One turn moves each row of this set onto another row. After a few examples, where does it send each row asked below?
z927: [-0.46 -2.05  1.81  0.97  0.10  3.81  1.02  0.33  1.96  0.86 -0.61  2.62
  0.95  3.31  2.64 -0.46 -0.75  0.30 -1.14]
z444: [-1.45  0.52 -1.82  0.07 -1.51  1.95 -0.63  1.23  0.20  1.30  3.55  0.98
 -0.36  1.67  0.99  0.23 -0.68  0.84 -1.54]
z698: [-0.34 -1.68 -0.65 -0.85 -0.27  2.65  0.16  0.29  2.50  2.16 -1.24 -0.65
  0.96  0.79  2.99 -1.08 -3.68 -1.63 -1.12]
z673: [ 1.83 -2.09 -0.56  2.60  0.57  1.13 -0.43  0.07  2.38  1.93 -1.05  0.30
  0.58  0.34  2.06 -0.99  0.78 -2.83 -2.23]
z852: [ 1.15 -2.72 -2.60  0.19 -2.16  0.85 -0.08  2.20  0.75  1.28  0.01  1.99
 -1.55 -0.32  2.85  0.35 -2.61 -1.23 -0.04]
z269: [ 0.10 -0.73 -2.48  1.00 -1.28 -0.37 -1.85  0.25 -0.67  1.78 -1.71 -0.22
 -1.15  2.13  0.96  0.56  0.00 -2.52  0.09]
z961: [ 4.23 -1.72 -1.08  0.21 -1.14  1.12 -0.87  1.32  0.87  4.27 -0.19  1.35
 -0.79  1.85  2.02 -1.24 -1.34  1.02 -0.77]
z373: [-1.45 -0.45 -0.96 -0.96 -0.17  0.60 -2.10 -1.27  0.27  0.69  1.79 -0.95
  1.83  2.23  1.65 -0.05 -0.25  0.52 -0.92]
z929: [-0.34 -0.19 -0.81  1.48 -1.39 -0.26  0.02 -1.64  1.80  1.80 -0.82  1.85
 -2.35  0.75 -0.88 -0.82 -0.74  0.44  1.32]
z248: [-1.46  0.02 -0.62  3.45  1.70  0.09 -0.15  2.01  0.10  0.14  0.35  0.62
  0.79  1.38  1.90 -1.00 -0.69  1.99 -0.21]
z48: [ 0.26  0.18  1.51 -0.65  0.23 -0.07  0.83 -0.19  0.70  3.07  0.45  4.22
  0.73  2.68  1.13 -0.14 -0.21  1.47  0.17]
z866: [-1.76 -1.33 -1.38  2.72  1.72  1.60  0.36  1.34  1.31  2.31  2.42  0.70
  2.17  2.60  1.12 -0.91 -1.08  1.11 -0.82]
z302: [ 0.59 -1.33  0.32  1.03  1.14  0.92  1.58  0.52  2.70  3.26  0.80  3.89
 -2.08  2.65  3.28 -1.66 -0.87  0.46 -1.31]
z47: [-0.72 -0.52 -2.52  1.33 -1.11 -1.60 -1.42  1.97  1.38  1.85 -2.16  1.59
  0.19  2.87  0.36  0.79  0.40 -0.56 -0.79]
z425: [-0.11  0.87 -0.08 -0.88  0.14 -0.30  0.47 -0.02  2.20  4.32 -0.14  3.11
  1.83  2.18  1.04 -0.96 -1.31 -1.54 -0.53]
z699: [ 0.82 -1.03 -1.20 -0.54  0.29  0.68 -0.50  0.43  0.70 -1.25 -2.91  1.11
 -1.35  2.41  1.41 -0.10 -1.50  1.33 -0.48]
z566: [-0.20 -3.56 -0.63  1.70 -1.20  0.52  0.81  1.58 -0.10  1.48 -0.11  0.39
  0.61  0.09  3.80 -0.79 -1.51 -1.54 -2.91]
z628: [ 0.67 -2.63 -1.72  1.08  1.58  1.40  2.69  0.28 -1.15  3.50  0.66  1.06
  0.75  0.54  0.53 -0.82 -1.37  1.21 -1.75]
z43: [-1.47 -2.16 -0.68  0.52 -0.08  2.17 -0.17  0.91  0.38  0.43  1.49  1.00
 -0.50  1.20  1.29 -0.86 -3.04  0.67  2.75]
z540: [ 1.25 -0.14 -1.03  0.07 -0.88 -1.04 -1.17 -2.21  0.45  1.01 -0.52 -0.34
  0.06 -0.04  1.89 -0.39  0.85  0.36 -1.81]
z214: [-0.39 -1.37 -1.51 -2.04  0.35  1.69  1.30 -0.74  0.47  0.30  1.61  0.98
  1.33  2.78  1.63 -1.20 -1.62  1.89 -1.73]
z750: [ 1.63 -1.11 -1.02  1.36 -0.64 -0.79  0.73  1.24  2.05  3.43 -1.86 -0.39
 -0.44 -1.23  3.24 -1.47 -1.51  0.58 -1.33]
z473: [-0.36 -1.85 -0.48  0.98  0.95 -0.12 -0.95  0.63  0.28  2.24  3.87  2.70
  0.57  0.68  1.89  1.03  0.30 -0.82  0.11]
z274: [-0.70 -1.49  0.20  2.36  0.27 -0.26  0.27 -0.87  3.58  3.61  1.89  2.56
 -0.80  1.08  0.00 -1.06  0.28  1.76 -0.70]
z758: [-1.46 -1.90 -1.85  0.61 -1.45  0.88  0.73 -0.49  1.88  2.71 -1.18 -0.06
 -3.97  0.81  0.90 -0.56 -1.87 -0.22 -0.24]
z670: [-1.39 -2.42 -1.10 -1.07  0.01  0.13  1.24  1.40  3.27  2.77 -1.02  3.44
 -0.46  1.98  0.77  0.70 -2.90  1.22 -0.95]
z975: [ 0.16 -0.91 -2.12 -0.12 -2.68  0.46  1.41 -1.47  0.95  1.25 -1.75  0.94
 -1.35  2.07  0.68 -1.93  1.28 -0.29  0.04]
z864: [-0.32 -2.69 -2.30  1.67  0.79 -0.45  0.13  1.73  1.30  2.27  1.18  1.66
  0.47 -1.44  2.88  0.84 -2.38 -1.76 -1.09]
z922: [ 1.92 -1.99  1.68  0.76  1.84  0.84  0.60  1.02  3.49  1.86 -1.50  2.06
  0.45  1.95  2.24 -1.58  0.41  0.21 -1.29]
z710: [-0.04 -0.94  0.36  0.93  0.45 -0.82  0.46  0.84  0.54  3.50 -0.31 -0.55
 -0.02 -0.87  3.22 -2.96 -1.54 -0.77  0.95]
z846: [ 0.32 -1.31 -0.99  2.29 -1.97  2.12 -0.01 -1.48 -0.21  3.35 -0.82  3.07
  1.20  2.78  1.24  1.15 -0.49  0.99  0.50]
z215: [-0.81 -1.07 -2.05  1.23  0.33  2.36 -1.05  0.66  0.07  3.84 -0.25 -1.56
 -1.67  1.91  2.43  1.63  0.54  0.87 -1.26]

z922 goes to z929
z710 goes to z425
z43 goes to z698
And these:
z214 goes to z852
z673 goes to z274
z750 goes to z48
z444 goes to z566
z215 goes to z628

